Y: rows in several groups, each row roughly a mix of its group's directions:
Y (107 x 11):
-56  13  -155  261  -357  -127  160  -18  289  -350  126
60  -258  231  281  100  260  85  -424  103  -74  -63
164  -50  -371  -171  4  339  -237  -193  -65  -248  -131
83  -57  74  443  117  198  282  -187  -320  64  36
-120  -314  -79  -58  -82  -329  -70  73  469  -141  3
-101  54  121  389  -276  -59  94  -209  395  -109  86
140  110  -184  -228  439  196  36  94  -104  -339  50
228  63  3  -12  515  129  58  315  -147  -137  83
212  229  122  -119  322  -74  -261  259  -138  219  -223
-218  -347  293  54  142  144  99  -71  41  415  4
-231  -331  -161  -104  173  127  442  -22  121  -131  113
15  160  -261  210  -438  125  207  59  -276  -137  -27
-124  400  164  15  161  -22  -318  344  -78  31  -179
-241  106  -137  -399  256  -103  -111  318  -71  -67  201
211  -203  90  412  211  104  77  -203  283  -181  88
-126  253  -138  205  -339  -117  -10  203  -404  71  88
-19  -52  -48  -202  233  333  300  -148  -345  -97  -190
-103  -29  47  -28  -566  209  220  -130  24  82  -190
-258  -122  80  -272  -64  319  302  -153  -135  112  -272
341  89  31  104  -63  -475  51  46  328  -92  40
-138  -229  -27  -59  -68  -284  -481  10  304  22  -43
447  93  -104  389  -108  55  126  -248  80  -88  -102
447  118  -131  241  283  -131  138  205  -57  -143  -126
-194  -226  145  -94  -217  -168  45  -117  430  303  27
43  122  227  284  275  -185  -326  105  18  -329  54
94  242  -298  -295  -13  -210  -297  258  -37  -22  -206
192  -168  -197  428  315  55  162  -98  -161  -178  -67
-210  55  64  -239  -259  -230  -170  14  364  288  121
-47  -381  177  303  -110  -23  46  -161  355  213  -63
-30  130  -61  -99  -305  -4  441  -157  82  362  -77
-3  164  252  -36  309  -232  -480  -50  -37  46  -97
99  -85  77  -143  560  159  -54  208  -39  -236  32
-182  -86  -264  102  -396  -160  108  69  381  108  -104
80  339  7  136  349  -57  -104  302  -259  -170  -156
-460  -198  291  15  7  -147  -308  -6  -129  118  68
-85  32  -245  -321  -221  -354  4  283  -131  59  -204
-83  335  22  -176  -273  -38  -164  393  -162  221  69
210  254  -133  -188  -203  -65  -250  129  -383  -191  -132
53  196  218  -204  343  -161  -400  -6  -211  51  -81
-277  -155  -76  -189  276  -16  -9  257  237  -225  310
208  -30  74  135  -330  370  210  -147  -272  177  -49
4  -396  -16  361  57  138  171  -160  -5  -268  226
-353  -286  441  22  -167  51  43  -110  -69  173  80
249  428  -109  38  13  124  15  295  -347  52  53
-448  -82  280  -256  -243  -200  -151  30  71  27  -88
-315  -133  180  21  -49  316  397  -103  30  213  144
-406  44  -52  -178  -84  -298  -65  147  401  -61  8
-459  8  65  -332  145  65  122  162  -290  2  105
362  302  -242  287  -150  -13  128  -178  -217  -21  -72
51  42  75  270  410  278  10  94  -358  -143  -23
9  150  62  -332  74  -213  -523  -125  47  -37  -83
-226  -227  55  -159  -301  -188  31  -53  432  198  10
60  228  135  141  383  -303  -291  163  -125  -130  -102
188  -82  -102  -89  493  200  112  -129  -263  -106  -185
-209  154  33  -220  -467  -167  107  -73  294  139  53
-80  1  289  176  -3  -241  -377  211  324  -96  87
329  311  -170  185  156  -120  175  185  -80  -319  -90
-138  3  95  309  -301  -2  220  271  354  160  16
-80  159  98  449  -141  -47  150  338  282  -80  -11
119  197  -267  198  -453  113  110  -67  -198  -198  -103
-258  -75  -54  -8  100  347  -10  -206  -291  -391  46
214  -61  -121  -57  -288  -89  -35  347  359  -224  -167
420  -52  -130  298  407  47  -21  -11  -111  -34  144
100  -11  -313  -104  175  257  247  75  -64  -448  7
194  35  131  556  -289  97  -59  -116  99  -45  17
-8  -200  44  -63  -293  110  -55  -324  239  -309  287
-214  -148  125  -251  428  25  -235  146  123  -198  161
162  388  209  -51  -167  -352  -17  80  259  -174  93
194  71  -16  256  0  60  444  421  -10  -2  22
-204  -161  117  -95  -261  162  240  -267  242  63  -333
-36  50  -7  -201  428  -223  -306  235  -237  -3  70
200  108  -106  277  121  101  168  -45  437  235  215
44  -134  -243  -11  39  37  543  239  188  17  133
57  -14  -168  -265  -151  -262  -314  271  192  -289  42
-492  -1  121  -110  -23  -139  113  40  397  19  163
-259  -296  212  113  24  -149  -319  -322  149  -14  155
22  -126  -266  -14  544  -24  85  39  283  58  -108
131  114  -236  -515  45  -14  -2  17  -262  188  -172
172  189  -254  -310  124  -104  108  402  -226  -14  -105
313  -258  -79  353  351  147  124  -114  52  123  25
486  15  159  143  -85  156  100  -120  289  120  -227
159  -108  -97  345  -268  97  276  -288  280  -61  3
-13  453  -76  -103  -37  -11  59  -432  -144  -216  -82
-236  14  132  145  -304  30  84  169  130  342  360
-244  -14  293  -61  206  28  -11  16  231  438  220
-465  -304  -92  -208  39  -65  164  54  201  -74  213
107  171  -379  -140  -277  -141  358  216  33  104  3
80  260  -92  -257  218  118  -9  328  -407  -52  -38
-151  189  -160  -420  250  -138  -179  259  -199  -46  -67
-91  169  -116  -169  -143  90  497  182  -284  -83  109
341  358  -58  158  157  163  36  198  -348  15  38
-469  -159  -15  94  -198  -72  263  89  230  -105  218
-17  -437  112  388  -39  168  261  -146  32  100  49
237  278  -207  -7  -136  -246  -318  169  300  106  -26
-269  28  35  267  -349  215  332  -126  192  77  65
146  110  -44  337  113  -102  51  -9  71  -354  427
283  256  -123  -379  208  -24  -192  101  -257  -87  -139
218  337  86  -235  84  -397  -248  78  89  69  -136
-39  -94  206  -247  501  32  -145  275  -156  -2  -28
-299  319  41  -413  200  -5  24  93  -163  -162  147
-256  206  114  305  179  105  -199  -116  -152  -391  31
-418  -129  54  -321  -113  124  -324  -198  -85  80  63
-420  -182  320  -272  183  -156  -101  -59  -92  -123  -80
129  321  13  -311  286  -69  -143  -94  -360  47  -153
205  -222  -210  455  -29  -204  -46  71  68  -273  127
-288  -14  -128  -440  8  -170  -251  -127  -182  -162  -163
-134  421  -116  -312  -214  -141  -170  273  -36  -2  100

one row of each group, then the others: which group is each in?
65  157  10  -332  -12  267  221  340  -297  153  -7 -> (65)
184  70  -174  17  -284  324  270  -106  -322  -156  -139 -> (97)
-116  35  56  -374  473  -31  -17  109  114  173  224 -> (8)

47  73  110  503  64  84  4  -246  141  65  344 -> (8)
114  -218  -39  125  279  272  48  -37  -34  -496  -79 -> (8)
56  -91  110  -51  -324  45  -132  -46  170  463  -302 -> (97)
137  -238  -135  -232  11  -39  469  52  -251  206  102 -> (65)
-59  57  9  190  -525  -247  -97  -23  222  218  23 -> (8)
-174  -294  66  82  -274  -74  199  -204  411  167  23 -> (8)
-240  -199  -234  -150  95  264  321  137  -68  287  -158 -> (97)
211  -172  -52  123  486  -174  -154  135  -250  -155  -23 -> (65)
31  47  -206  -279  -241  -116  -235  -179  173  -409  90 -> (65)
323  231  -166  11  174  -278  -381  160  -26  -143  52 -> (97)
521  297  -70  208  7  -54  -211  -58  71  -114  -99 -> (8)
